Each named move below is a turn or a mirror, shown by a few rows before and after it. Which moves, in which order, take the first row of each later pair to the second? The first pair is answered.
z339 (before |-> after):
14	1	-9	0	1	4	9	8	11	24	5 |-> 7	3	-12	-13	5	-5	19	10	13	6	1
3	-4	-6	5	-8	12	7	7	8	10	0 |-> -2	-3	-9	-1	-6	3	12	9	12	-2	-3
-5	-10	-8	3	11	7	18	0	9	3	0 |-> -4	-11	-4	8	10	11	13	-1	8	9	2
z970 (before |-> after):
3	9	-7	-15	4	-18	11	10	14	-8	3 |-> 9	8	1	8	-14	2	-8	16	14	10	9
13	0	4	3	11	5	9	-6	-6	7	14 |-> 11	5	5	-8	9	-10	9	-1	-1	-9	16
13	-3	-3	-3	5	-12	6	6	3	-4	-5 |-> 15	-2	1	8	-3	-6	-3	9	5	0	-1
7	-9	-3	11	0	14	0	-3	-3	17	-7 |-> -2	-3	-8	-12	11	-9	13	-4	1	-6	-11
z879 (before |-> after):
5	-4	-3	-5	15	0	11	-12	-12	27	-1 |-> -3	5	9	-9	-12	-24	-12	3	2	-13	6
-6	10	4	-9	5	-14	0	-3	-6	-12	-7 |-> 0	3	4	11	-14	13	-8	9	3	3	-3
-14	-10	-9	-5	1	11	14	1	6	-24	-11 |-> -13	-12	-8	3	-4	21	13	4	8	-19	-11
z273 (before |-> after):
5	12	4	-10	-16	-21	-8	7	12	2	9 |-> -7	8	0	-17	11	-22	6	-16	-10	0	-5
12	0	-5	-7	5	-4	7	7	6	13	2 |-> 9	1	-5	-7	8	-4	9	4	6	11	1
-4	-9	7	10	5	5	2	-6	-1	1	-3 |-> 0	-8	8	11	-4	3	-3	2	6	3	1
-2	-11	7	-8	1	-3	-3	1	7	-3	11 |-> -5	-13	6	-9	6	-2	2	-2	3	-3	7
Pairs:
Between the rows of a pair lie 2 to 3 moves.
2	2	5	-18	-11	-8	6	16	23	-13	4 |-> -1	-5	0	-16	-9	4	14	15	22	-13	-3 -> z970 then z339
-12	-8	-5	5	-5	12	2	9	8	-16	-4 |-> -10	-8	-6	-5	19	2	10	-9	-7	-3	-9 -> z339 then z879
11	4	-1	-5	-11	-9	-10	9	9	11	16 |-> 10	4	4	2	-7	-4	-17	1	-1	18	15 -> z970 then z879 then z970
-18	-5	-1	2	11	6	11	-14	-12	-17	-15 |-> -18	0	9	7	0	-6	-8	-14	-15	-23	-9 -> z339 then z879
2	-2	-5	6	3	7	3	-7	-3	15	-2 |-> 2	0	-1	12	-10	10	-7	1	3	8	3 -> z879 then z879
-1	14	-1	5	14	-17	-4	-4	-10	5	4 |-> 0	11	-5	5	19	-9	4	-5	-10	12	2 -> z970 then z879 then z970
16	3	-16	-17	23	-4	16	3	5	20	5 |-> 13	4	3	6	14	4	-16	-11	-16	29	8 -> z879 then z273 then z339
-5	3	5	1	-15	-4	-5	12	13	-11	-3 |-> -3	3	-3	-13	1	-10	14	5	11	-8	-7 -> z879 then z970
-3	1	7	1	-9	-2	-10	6	2	-15	1 |-> -6	-8	0	5	-3	15	5	6	4	-11	-5 -> z970 then z339 then z879
1	0	4	10	-1	7	-2	-12	-12	7	-3 |-> -5	5	-1	-6	-6	-6	6	1	-1	-18	-5 -> z273 then z339
-8	6	11	4	-9	-19	3	2	4	-16	2 |-> -4	9	16	9	-8	-19	-6	-5	-5	-1	7 -> z339 then z879 then z879
-1	-6	-3	4	7	15	14	2	-2	7	-8 |-> -1	0	-1	-3	17	-5	8	-10	-11	3	-6 -> z879 then z339 then z970
-9	2	3	-3	5	1	-7	-18	-26	8	7 |-> -12	1	4	9	-21	13	-17	2	-8	-7	10 -> z339 then z879
4	-4	-2	-3	13	-3	1	-10	-7	13	4 |-> -2	1	1	-10	0	-15	-7	5	6	-13	7 -> z970 then z970 then z339
-10	-2	0	-4	9	2	10	-4	-2	-7	-8 |-> -4	1	10	7	-5	2	-13	-3	-5	-3	2 -> z339 then z879 then z970
-9	1	3	0	-8	-12	-11	7	5	-1	11 |-> -12	-5	0	1	11	-5	2	-10	-9	9	1 -> z273 then z879 then z879
4	-8	-10	-14	12	0	17	-6	0	2	-10 |-> 11	-6	-4	4	-16	10	-2	14	18	3	0 -> z339 then z970 then z879
-13	-17	-16	4	-9	26	25	7	7	3	-10 |-> -12	-14	-9	14	-27	24	7	15	11	-1	-4 -> z879 then z879 then z339
13	14	-3	-1	-6	-3	-1	20	5	-1	15 |-> 16	12	-1	7	-4	5	-3	14	-2	12	16 -> z879 then z879 then z970
10	6	-11	-5	3	-11	7	6	16	-1	6 |-> 5	5	-8	7	-8	-3	-2	12	20	-9	6 -> z273 then z879
5	5	5	4	13	-13	-3	-21	-11	18	2 |-> 0	10	10	2	-9	-24	-15	-3	4	-12	5 -> z879 then z339
-16	-10	-4	-8	9	5	20	-4	-3	-23	-18 |-> -7	-12	3	17	-15	27	-4	9	3	-6	-8 -> z879 then z339
-12	8	2	-10	-4	-16	3	8	7	-32	-1 |-> -9	4	-4	-18	21	-13	22	-8	-6	-14	-8 -> z879 then z879
-8	-1	-4	-5	-5	-4	1	10	6	-22	-3 |-> -6	-4	2	11	-12	11	-9	9	2	-8	-2 -> z273 then z970
